One vector is turned by the same rotation once a step. Each row is the vector after some number of steps, and that number follows the row.
The counts run from 0 to 1063.
[ -6 -11  10   8  -6  16  18 -29 -27   3 -42 -10  -2  -1  18  11  22  19
  33  11 -27  18  -2  26  28  23  12 -35  -3 -35 -21  -6  -1  22   6 -15
  15  -8  19  -1  56   2]	504
[ 28   1 -18   0  27  -3  32  -5  -3   5 -18 -14   3  -3  11  33  24 -23
  11   6  22   1   1 -39  24   7 -17  -1  -8 -19 -26 -19  -6  38   5 -44
  -8 -16  21 -21  62  17]	34
[ -4 -45  -8 -26   4 -19  15   7  18  12 -36 -27   4   1  13 -21   6 -26
  43  10 -36 -11  16  13  -7 -11  13   7 -25 -37 -43 -26  16  15  -6 -15
 -14   4   3  -6  32   2]	343
[  8 -15  26  27  14  22  24 -17 -39  22 -10  -6  -9  12  13  21  26 -19
  46  10   5  32 -22  11  21  24   6 -10   5 -28 -19  22  -6  10  12 -24
  -7 -12  10 -15  47  12]	495
[-13 -25 -37  15   4 -28  15  18  28 -11 -13   3   4 -15 -15 -15 -16 -38
  47   7 -29   3   6 -14  -4  12  -6   3 -10 -21  28 -62  33  14   9 -23
   4   6  15  -2  21  13]	64
[ -7 -18 -23  -4 -22  -8 -14  13 -18 -22  24 -25 -20  47 -23  17   6 -37
  22 -31 -25   5 -38 -10 -21  -9  21 -14 -10  -3 -14 -20 -23 -19   5  -4
 -36  -9   9 -13   6  23]	112
[ 21 -25  35  23  26  31 -15 -18 -32   7   3 -27   0 -12   2  15  -7 -19
  38  17  24  -3 -27  11 -23 -17   6  18 -27 -23  -5  30  -3  24  48  -8
  -7  18   2  -6  41  15]	483
[ 10  -8   9  26  -1  15 -24 -30   2  -8  19 -15  -3  -8   4  -4   2 -39
  57  28  14  13  -9  20 -32   6  15  18 -27 -41 -13   8   0  -8  43   9
 -24  10  -6 -23  19  17]	480
[ 20  20 -24  24  21  -1  35  -5 -43  28   1 -23 -19   2 -13  25   1 -15
   4   4  -2   5 -31 -26   4  -7 -20 -26 -28  -7 -13  20 -45  21  29  -1
  20  -7   8   2  40   1]	1015
[-20 -12 -11  27  48 -27  38  24 -11  38 -18 -19 -20   2  -4   0 -30 -11
  15 -16 -44 -15 -11   0  14   7  15 -19  -3 -16  -3 -15  12  28  -4  -9
 -10  10  24   1  47 -15]	524
[  1 -25  27  13   7  14  -1  -4 -52  20 -21 -17  -3  17   9  15  -8 -26
   6  -1  -8 -21 -27 -12  16 -43  31   4   5 -22 -34 -22  10  10  -8   8
 -14  -2  15  16  50  28]	629
[ -5   8 -42 -28 -24  31  37   9 -20  -8   7   0   5  -7   2  22  -1  -5
  21 -57 -38  -1 -32  -1 -21  -4   1 -25 -19 -14  -2 -36   5  -5  -1   7
   6 -30 -21 -21  27  12]	572
[-18 -41 -18  22   8  -8  12  17 -16  22   0  12 -12 -31   7  33 -11   1
  11 -16  -3 -18 -19  -4 -29 -40 -13 -50 -30 -14   1 -29   2 -10 -12 -40
   7   4 -16 -18  40 -20]	1043
[ 16 -33 -21 -22  -1  66  39   1 -20  -6 -23  10  -9  -7  -1  16  11   9
  37 -34 -13   0   1  -1  17  -3  -1 -14 -13  -7   2   1   3  37  19  13
  14 -13   7 -17  48  18]	214
[  6  35 -47 -28   9  -5  11   2  17  -4  18  13  -3   3  -4  22 -19 -35
  54   5 -21 -17 -14  13   7 -11 -14   2 -16 -32   1  26 -21 -21  40   7
 -21  -9 -11   5   2  -9]	720
[ 24 -13   5  -2  11 -10   7 -23  -1  -5 -12 -45 -13  11  22   4  34 -34
  42  44  12  23  -8   8 -19  24   5   4  -3 -35 -28  -6  -7  30  26 -32
  -9   7  19 -19   6  17]	488
[  4 -26  10  -8 -15  16  21  -3 -39  14 -12  -9 -12  13  10  19  13 -31
  12 -21 -13 -12 -45  -1 -35 -64  28  -6   0 -10 -34 -19  10  -3 -16  21
 -13  -7  -7  -3  15  15]	456
[-20 -39  18  13  10  23   1   4 -32  32 -26 -39 -14  20 -18  20 -22  -5
  30  -1 -34 -22 -20  44  35 -19   9 -24  -9  -3 -11  12   9   3  12  18
 -12   6  19  14  23  21]	975
[-18   6   9  45  -4 -11  18 -27 -11  -3  12 -19  -5  14 -11   0   5 -38
  20 -22  -8  27 -24 -19   1 -12  29  17   3 -25 -31  -6  19  -7   1   1
 -38  18  21  -8  59  11]	641
[ -3   2  10  33   8  -5  20  -3 -31   2  17 -24  -9 -21  19  39 -14 -23
   6  11  -5   7 -43 -21 -33  -7   0  -7  12 -30   2 -46  39   0   9 -51
  -5  13  16 -12   4   1]	765
[  2  13 -41 -29 -17  17  39  -5   5  -8 -10 -32   7  16 -16  13   7 -39
  42   8 -39   0 -30  12  28  -5 -23 -10 -18   2  11  -8  23 -18  20  15
  -8 -16   8  17  -5  26]	92
[ -9  26 -37  10  27 -59   6  23   2   0   6  20 -14   9   0  19 -33 -40
  30 -14   3 -18 -23 -15  -8  -5  -4  -1   8 -38  -9 -12 -19  -5  19 -34
 -11  -5  -3   5  24 -17]	883
[  2 -10 -34  -2 -11   5   6   2 -10 -11   5  -6 -28  18 -26  18   9  -6
  50 -15 -25  18  11   8  20  20  -9 -37 -16 -24 -44  18 -50  -4   4 -26
  -8 -17   9 -13  31   2]	854
[-14  22 -13  21 -11 -20  18  -5 -34  11  12 -22 -18  25  -4  25  -3 -37
  -4 -25 -12  -6 -49 -24 -23 -27  20 -20   9 -11 -28 -37  -5  -9 -18  11
 -27 -11   9 -13  19  24]	284
[ 10   4 -30 -13   5  42  11  -1 -30  -4  -8   7 -23   8 -17  18 -22   1
   8  -3  11  -5  18  -9  41  13   7 -33 -18  -6  14 -17 -13   9  49  22
   9 -11  17  -6  61  23]	386
[ -1 -44   7  31  -7  40  -4  -8 -10 -23   9  -1  -8 -33 -16  27 -18 -12
  38 -17  10 -12 -10  -6 -36 -44   0   9 -12  -9   4 -17  32  20  19  -1
  -2  35   9 -12  12  17]	935
[ 21   0  -4  23  29  36   7 -21 -30  31   1  22  -7 -21  15  32  11 -12
  21  27  34  -7   0  -7  11  -4   1 -23  -9 -25   7  -4  -4  16  23  -1
  -8  -3  10 -27  57   8]	30
[-21  16  17  11 -16 -16  29 -33  -9  26 -30 -24   7  -4  11  20   3  -3
  13  10   1  -1 -25  20  22 -14 -10 -27 -18 -30 -42 -23   6 -24 -10 -23
   8 -11 -14   5  59  -5]	158
[-19 -28  -9  34  25  -5   5   8 -17  32 -22  11 -30 -17  -6  -8 -35   4
  24  12 -30 -12  19  12   6  -4  25 -44  -4 -31  -3 -20  -3  26   9  25
   1  19  23  -8  40  -3]	521
[  0  31 -19 -16 -25  -9  -4  -6 -13 -14 -14 -19 -20  18 -17   9 -28 -31
 -10   5  17 -28  -5  -5  -4 -24  13 -22 -14 -25 -28 -54 -18  -7  22  41
   1  -1   8   9  14  41]	278
[ -6  31 -19  -1   4   2  22   8 -40 -11  -6   2  -1  18  -3  23 -36 -18
  39 -16 -34   2 -55  10  27  15  -5  -6  15 -30  29   3   7 -15  33  -3
  18 -17   5  29  17   4]	254
[  7 -40  27  23   1  37   4   0 -30  -4  -4  10   3 -15  -1   8  -6 -28
  57  -2   4  16 -42  13 -25   0   5   9  -1 -20  34  -3  34   9  21  -5
  19   5  -1  -8  13  30]	946
[  2  40 -23   4  -7   8 -23 -12 -21  12   3  -3  -4  14 -14  40 -31 -31
  24  16  -2 -39 -20  20  20 -23  -3 -25   1 -16  -4 -22 -12 -16  18  42
 -16 -11  10   6   0  34]	269
[ -3 -13 -22   9  27 -56  21  -4  41  -7 -19   1   0   0   2 -10   5 -37
  18 -14   4 -15  -6 -20 -23 -28  12  16  -3 -32 -27 -17   1  32   5  -9
 -18  27   4 -10  52  -8]	180
[-20 -16 -22  12   1 -25  12   3  14   8 -23 -30 -13  -6 -21 -19 -19 -12
  29  13 -30   1  33   0  36  15   3 -12 -27 -34 -37 -35  -3  15   3 -14
  -3  14  23   5  49   5]	517
[  7  -4  21  -8 -13  22  21   1 -43 -22 -14  11 -23  -7   8  26 -36  -9
  36  -5  18   2 -46  14 -18 -15  -1   9   6 -47   2   1  15  -9  37 -14
  34   9  -8  16  -1   5]	599
[-21 -41 -12  32  29  17  17  12  10  15  -4  -4 -11 -37 -14  23 -35   6
  25 -21 -15 -33   0   8   0 -17 -11 -20  -6  -2  28 -33  45  35   7 -12
  -3  26  18 -14  29   7]	59
[-16 -56  14   7  20  14  21   2 -10  29 -14  15 -27  -1   9  -9 -18 -10
  41   0 -13 -11   6  32  -3 -21  27 -20 -11 -29  -5   4  31  -1  12  17
 -23  23   3 -20  42  -7]	348
[-12  -6   2   6  18  -8  35 -41  23  -9 -26  17 -14 -17  11  -5   8   5
  13   0   5   1 -10  12 -30 -33  18 -13  -6 -31   8  -8  30  21  31  24
  -2  38   2 -16  60 -27]	184
[  5  22   5  18   3 -40  16  -5  -5   6  -3 -47 -18  19   5  31  -2 -34
  17  12  37   7 -38   9  -4  22 -24  -7  -3 -33 -23  -4 -23  -2  34 -36
  -1  -7   2  -8   9  12]	141
[ 27 -25 -12   4  12  37   8 -13 -33   7  -3   1 -24   6 -12   0  10 -12
  46  21  -5  17  -4  20  -9   2   2 -29 -34 -16  16  31 -34  20  49  27
  11   4   3  -7  18  13]	839
